In the rows, 128 means zero.
One turn sends every row of this set to another row. A few are shown first. Where does it send the rows asked after them?
Ropu: [107 127 131 110 123 150 104 125 109 133 112 140 145 165 117 154 146 134
 118 129 152 118 138  86 126 117 114 116 147 107 150 145 118 155 157 116
 128 127 141 143 134 143 114 172]
Niti: [154 146 113 105 133 122 109 134 125 153 130 158 125 105 140 109 106 126
 128 123 109 160 126 120 107 120  95 126  96 131 134 104 177  94 133 110
 130 118 139  98 111 132 159 119]
sabi: [126 141 118 108 121 113 129 112 169 117 121 100  96 114 149 129 120 108
 131 119 111  97 142 122 112  96 159 115 146 130 129 154 146 104 117 105
 125 136  84 139 122 117 113 137]
kifef: [131 144 119 115 117 112 126 114 175 120 126  99 102 114 142 128 122 110
 129 120 112  92 130 120 117  93 160 110 143 140 127 154 142 105 115 103
 122 142  87 132 125 122 117 128]
ruki: [134 136 119 134 141 113 122 116 127 149 155 128 102 148 172 102  92 116
 152 131 131 133 156 128 132 126 131 152 100 145 144 103 163 103 109 125
 114 121 130 124 130 100 159 117]
mufo: [ 93 118 124 104 133 157 124 114 137 104 115 138 101 135 109 136 119  91
 137 125 132 146 178 107  85 141 119 128 129  85 144 123 128 115 140 142
 162 133 118 143 109 126 112 139]
naman: [107 130 127 102 147 132 126 111 104 139 146 121  98 164 162 132 101 117
 148 127 136 134 182 115 126 136 143 151 131 128 148 125 147 110 142 124
 143 109 142 157 132  92 129 152]
num: [115 126 133 114 132 141 121 113 112 140 156 108 131 178 125 158 124 132
 153 144 153 114 151  99 158 134 160 133 138 149 141 140 122 130 148 121
 138 137 154 149 149 123 120 141]
gopog: [105 133 137  85 133 125 131 142 107 138 111 165 110 127 146 131 107 116
 154 102 128 153 176 130  98 137 124 142 150 107 122  95 154 122 136 130
 152 115 130 149 145 124 118 165]
rezur: [143 133 124 144 124 122 115 119 136 149 164 114 135 160 136 128 116 133
 155 148 147 111 125 113 164 126 148 132 105 166 138 117 138 123 114 121
 109 150 142 116 149 131 151 106]
Mazu: [157 125 118 127 128 120 110 135 132 152 119 144 151 127 104 142 127 146
 139 135 136 135  92 105 139 113 117 114 112 137 141 121 143 114 143 107
 112 162 160  87 123 164 150 119]
Mutu: [136 148 120 132 121 126 100 133 137 148 130 155 126 130 151  90 116 118
 107 121 126 134 120 113 108 108  80 126  92 128 142 108 164 124 113 111
 107 113 117 109 118 125 163 124]
Bor: [107 120 146  99 126 129 130 146 114 140 112 145 138 149  99 165 128 133
 157 114 153 131 135 113 131 129 146 124 164 124 126 116 120 140 152 122
 142 157 156 139 157 155 110 162]
Gabof: [129 126 121 145 113 144 114 125 172 118 136 131 131 128  88 122 128 102
 139 143 137 128 118 108 116 128 118 112  93 128 134 110 126 118 110 135
 132 169 117 100 120 155 141  88]
tili: [133 148 134 113 122 110 124 152 136 153 135 164 116 111 144 100  99 111
 146 105 120 151 132 140 106 125 109 137 111 140 115  76 171 109 107 120
 131 129 125 114 142 131 153 118]
fazum: [100 126 135 109 121 131 142 138 120 125 117 128 151 152 107 171 115 144
 160 130 173 129 121  98 119 130 162 107 155 125 127 146 117 151 150 112
 163 134 129 151 135 146 144 133]
dinom: [120 145 121 124 125 105 140 141 138 135 125 147 122 118 156 108  81 125
 154 116 145 150 125 128  89 123 126 124 108 128 125 107 167 119 108 113
 144 108 100 127 115 119 187 102]
Zita: [128 139 121 110 118 116 128 113 172 120 124  95 105 119 133 138 125 111
 131 121 117  90 129 115 121  95 165 110 149 137 128 160 135 109 122 102
 125 146  92 135 128 124 112 134]
Bigud: [122 138 119 106 122 116 129 111 167 117 119  96  99 120 141 138 124 111
 131 118 115  94 140 116 114  96 163 113 153 130 131 161 138 109 124 103
 128 141  91 141 124 119 107 141]
ran: [135 134 128 142 113 132  98 134 138 146 129 138 155 154 108 127 141 135
 114 134 150 112  92  93 140 104 103 109 112 139 143 128 127 147 130 107
 103 149 138 106 133 156 147 128]
lile: [105 114 129 119 119 162 119 118 149 109 126 125 132 147  73 156 139 106
 141 142 146 126 140  94 117 136 133 110 129 111 139 134 106 131 143 136
 153 166 132 128 124 155 110 123]
vir: [118 129 117 127 127 141 119 119 157 114 126 144 102 116 123 102 109  88
 137 128 121 149 156 120  86 132 103 130  94 104 140 100 149 102 108 142
 140 137 103 114 105 126 143 105]
Kebe: [ 92 134 127  93 134 124 146 134 111 124 111 145 119 136 151 143  91 127
 156 112 151 152 158 116  84 134 141 126 147 103 130 131 147 129 143 117
 171  96 112 162 118 114 151 144]
mis: [134 119 118  99 133 140 111 125 104 135 103 148 154 137 113 174 141 153
 150 138 139 135 141  97 134 128 133 117 150 106 142 136 128 133 164 119
 135 141 154 119 130 162 112 161]
Nuv: [130 141 114  80 135 141 112 124  96 137 112 164 127 117 150 141 120 132
 138 125 112 160 172 111 104 137 110 130 134 100 135 122 163 112 153 121
 154  97 133 131 118 130 120 161]
poto: [137 135 143 126 115 114 125 155 143 156 134 145 144 133  97 132 120 129
 149 118 145 129  92 122 138 118 131 118 124 157 117  97 137 128 123 113
 121 171 152 107 156 161 145 114]
Voda: [107 141 124 100 130 142 105 125 108 134 113 157 116 142 159 116 121 116
 112 115 127 143 167 106  95 121  91 132 128  95 148 124 152 134 140 119
 133  90 118 145 117 114 130 168]
zave: [129 137 127 139 112 112 135 144 148 137 130 132 153 135 115 136 105 142
 159 133 165 127  87 112 123 118 147 106 117 149 123 124 136 139 117 108
 137 144 121 116 132 151 179  92]

mufo goes to vir
Bor goes to gopog
Mazu goes to mis
Where do these go?
naman goes to ruki
kifef goes to Zita
Ropu goes to Voda
fazum goes to Kebe

